In the rows, 128 means zero.
Each path below is one point turned by a fixed rotation once a step. After each direction that follows a path, write how fast that rotation turns it, in degrees per step (0 if it stays still).
Each turn is a multiple of 5 degrees from 10 to 175, or 0.
Each row of a path follows its step; steps can be skipped.
Rotation 1:
step 0: [144 130 151 134 127 127 116 128 125 132 139 131 134 130 134 117 122 131
 137 116 115 113 116 127 122 143 127 128 121 129 128 142 133 129 136 123
 119 146 123 127 127 125 111 131 134 138 136 134 126 133 117 119 120 125
 116 136 127 120 135 121 113 127 135 129 132]
step 2: [107 114 128 131 132 120 130 124 119 113 147 124 133 127 129 130 122 125
 133 129 127 128 126 124 130 131 144 120 139 130 109 133 112 117 121 123
 129 135 129 125 122 127 137 134 122 119 139 134 111 124 128 117 122 116
 121 123 115 122 128 140 143 125 126 131 120]
step 3: [149 131 131 132 119 120 121 131 126 132 131 108 134 118 122 138 128 132
 133 124 137 114 137 137 119 129 127 124 128 126 111 132 140 121 125 138
 132 110 129 130 115 120 131 128 124 127 121 138 123 129 119 131 116 131
 123 137 112 141 123 117 124 139 131 144 136]
step 4: [123 126 121 124 132 112 119 130 129 127 131 132 138 126 122 128 122 127
 121 125 135 121 120 131 126 125 113 122 121 129 146 131 142 145 116 132
 133 134 123 141 134 138 119 128 117 134 143 132 132 136 127 127 131 122
 116 126 110 122 153 127 119 123 116 135 117]
step 5: [119 136 130 123 129 128 133 133 129 115 146 126 136 141 115 127 134 129
 129 121 127 146 125 133 143 114 137 130 122 114 120 119 129 126 112 126
 139 134 113 114 120 142 137 125 133 146 129 129 126 145 129 124 122 132
 128 138 135 123 122 125 123 127 133 134 133]
step 6: [134 115 133 129 115 129 124 125 130 125 131 123 118 134 112 135 123 132
 134 134 127 134 121 118 115 132 133 131 141 128 124 137 105 115 130 134
 124 126 119 125 128 118 124 136 130 145 141 139 121 125 116 122 139 132
 134 126 120 140 147 112 128 136 134 126 121]
step 7: [125 128 122 127 120 123 131 132 133 120 129 133 142 129 132 128 128 124
 130 115 132 118 120 121 119 136 128 124 118 140 131 118 120 127 122 123
 140 123 132 136 131 124 126 124 120 131 127 146 160 122 130 136 124 123
 128 147 117 149 117 125 131 119 134 140 130]
step 8: [118 132 132 128 133 131 135 134 117 116 135 131 129 123 125 128 140 140
 128 130 114 130 120 143 129 134 126 124 129 126 118 144 124 136 116 140
 118 125 126 137 121 127 129 136 132 124 130 125 137 148 141 147 131 116
 126 138 110 112 136 136 122 131 133 121 118]
step 9: [129 144 136 137 125 124 136 117 123 148 119 122 127 130 119 129 116 120
 136 122 117 135 132 115 121 124 147 125 123 124 128 130 129 121 122 124
 134 135 133 127 115 146 118 130 126 138 122 119 120 141 120 131 127 133
 127 135 107 124 130 114 139 131 136 132 135]
step 10: [119 141 127 127 133 133 125 126 136 131 139 120 136 122 138 122 135 120
 134 131 146 127 127 122 130 143 129 135 134 136 139 149 123 134 112 122
 141 125 116 132 129 116 133 126 118 138 135 136 134 133 116 127 134 135
 116 109 124 140 133 121 137 131 135 114 125]
step 11: [126 139 125 139 122 136 128 133 123 105 132 130 136 123 131 157 125 119
 128 124 123 135 133 116 115 126 121 123 119 124 114 122 129 120 130 120
 135 131 106 136 131 128 129 118 132 122 143 128 128 134 130 139 122 129
 122 131 122 132 115 136 119 123 122 125 117]
step 12: [128 118 134 136 138 127 123 134 113 126 131 121 128 118 120 131 126 128
 113 118 124 131 123 129 123 124 145 131 118 123 139 141 115 120 116 140
 123 119 120 136 120 125 118 125 130 130 115 128 119 115 122 142 139 133
 121 135 127 126 144 140 117 132 135 137 143]
[130 127 127 128 126 131 127 125 126 124 130 129 130 132 130 128 127 127
 126 127 127 130 125 127 128 131 129 129 128 126 130 127 127 123 130 129
 127 129 123 128 127 129 124 126 128 129 129 131 129 124 131 127 129 128
 128 128 134 130 128 129 124 130 128 126 129]	65
[131 129 126 127 130 128 128 130 128 129 127 125 128 124 127 129 130 130
 128 128 128 130 128 133 130 129 126 129 131 131 129 130 128 128 126 127
 125 123 123 127 126 127 131 130 127 131 126 130 130 129 129 127 129 128
 131 128 128 127 126 128 126 132 125 123 131]	155
Rotation 2:
step 0: [125 126 127 124 121 129 143 135 128 145 126 121 115 121 133 117 128 129
 124 135 123 119 111 137 135 129 119 128 127 134 125 126 120 114 140 124
 126 126 130 144 128 120 124 119 127 119 127 136 129 130 136 111 132 122
 137 119 126 132 130 137 131 115 125 131 142]
step 1: [127 121 130 133 132 128 121 134 128 127 132 123 116 128 128 115 122 122
 136 141 140 116 120 119 127 117 123 130 132 148 114 124 119 130 128 133
 124 133 124 121 121 128 126 132 137 136 120 119 146 118 121 129 128 124
 135 130 129 135 130 121 132 123 149 127 121]
step 2: [130 130 129 131 121 138 128 121 119 129 135 131 124 117 135 122 121 131
 135 121 122 122 131 133 131 126 136 120 122 136 137 126 117 140 153 128
 136 126 134 124 129 138 126 117 141 132 112 145 126 119 134 117 122 127
 132 129 115 131 125 122 115 128 127 133 122]
step 3: [121 126 134 130 122 130 128 124 134 128 136 131 127 120 131 120 130 119
 136 144 134 125 139 130 123 122 116 127 128 111 121 141 116 118 127 124
 134 138 141 146 131 118 115 139 144 133 132 135 134 134 121 121 125 129
 134 133 125 140 134 126 122 127 128 136 129]
step 4: [126 126 129 134 137 120 133 132 105 122 128 124 113 132 133 130 122 119
 130 123 135 129 117 129 122 138 128 135 127 145 130 146 120 120 138 116
 134 129 129 128 127 128 124 131 146 141 136 131 126 126 123 132 128 123
 127 124 123 127 117 141 123 120 128 116 127]
step 6: [124 121 135 134 133 137 136 133 135 134 138 138 122 131 104 120 128 117
 140 130 142 119 113 121 126 124 115 124 137 136 130 124 117 119 128 124
 134 119 135 132 131 130 139 128 132 127 124 138 124 127 135 120 111 128
 127 126 126 132 133 130 123 122 134 120 124]
step 7: [122 131 136 136 130 134 127 135 123 118 134 131 121 120 130 121 132 135
 132 127 135 119 124 119 128 137 131 137 124 136 135 129 124 133 132 144
 133 131 143 123 127 129 105 139 132 122 130 138 124 116 119 121 137 110
 121 124 124 131 126 124 129 134 134 135 111]
step 8: [135 127 142 122 135 120 133 136 125 147 133 132 136 121 134 116 123 124
 123 129 125 129 130 123 139 118 134 135 127 122 126 137 125 128 139 115
 128 127 139 137 149 126 119 126 141 130 117 133 131 128 140 122 126 121
 127 118 139 141 127 133 123 123 122 127 124]
step 9: [113 115 125 130 128 130 141 135 131 132 133 125 122 127 143 127 121 118
 130 132 132 125 126 122 119 131 115 115 114 141 121 138 123 120 122 129
 130 133 141 123 133 131 122 133 130 139 136 134 142 122 136 139 128 130
 128 126 135 120 143 131 122 125 136 126 117]
step 10: [145 134 136 127 133 134 131 128 118 143 127 131 115 122 138 128 132 124
 121 121 128 125 116 128 117 135 141 115 137 135 137 129 107 129 132 121
 125 137 128 120 127 133 132 144 128 127 124 143 132 133 129 119 135 124
 118 123 122 131 128 123 124 118 135 133 129]
step 11: [117 117 125 132 124 128 138 117 129 145 133 126 117 130 129 128 121 130
 140 141 142 128 112 123 130 110 120 132 136 114 117 135 116 137 128 131
 125 127 132 128 129 131 118 130 132 112 118 138 127 128 128 124 133 128
 118 127 129 132 131 133 120 138 126 128 127]
step 12: [113 128 133 126 132 115 142 137 125 127 139 129 117 122 124 113 122 134
 127 124 130 121 122 136 128 138 126 134 133 128 124 124 123 127 146 119
 132 142 134 126 111 124 119 127 118 136 130 130 131 117 134 120 116 114
 122 120 124 129 133 129 123 118 136 120 126]
[127 131 131 126 131 125 129 127 128 128 129 123 128 131 131 126 126 131
 128 130 125 128 127 129 129 129 126 133 128 128 127 131 129 127 128 128
 130 129 125 130 129 127 123 124 128 129 130 127 127 129 127 129 127 128
 126 125 132 129 127 132 131 126 129 127 128]	90
[130 130 129 128 127 127 125 127 130 127 126 126 125 130 128 125 130 127
 127 128 126 131 127 127 128 128 132 128 127 130 126 131 127 130 129 130
 128 130 129 126 130 130 131 125 129 128 126 126 123 127 129 129 131 127
 124 129 128 131 125 130 123 130 128 132 127]	125
[129 123 128 129 129 126 122 128 129 132 129 129 130 128 128 126 126 127
 130 131 128 129 124 125 127 127 127 127 128 125 126 125 127 127 125 126
 130 128 129 131 131 126 128 126 129 129 128 125 129 134 129 127 128 128
 127 129 125 129 127 129 129 130 127 128 128]	140
[130 130 129 127 126 128 129 130 131 126 129 128 127 129 132 127 129 132
 131 123 126 129 128 130 127 127 131 126 130 127 128 125 128 127 128 129
 131 130 128 130 129 126 126 131 128 124 128 129 129 129 131 129 130 130
 132 124 125 127 123 129 127 125 128 128 126]	140
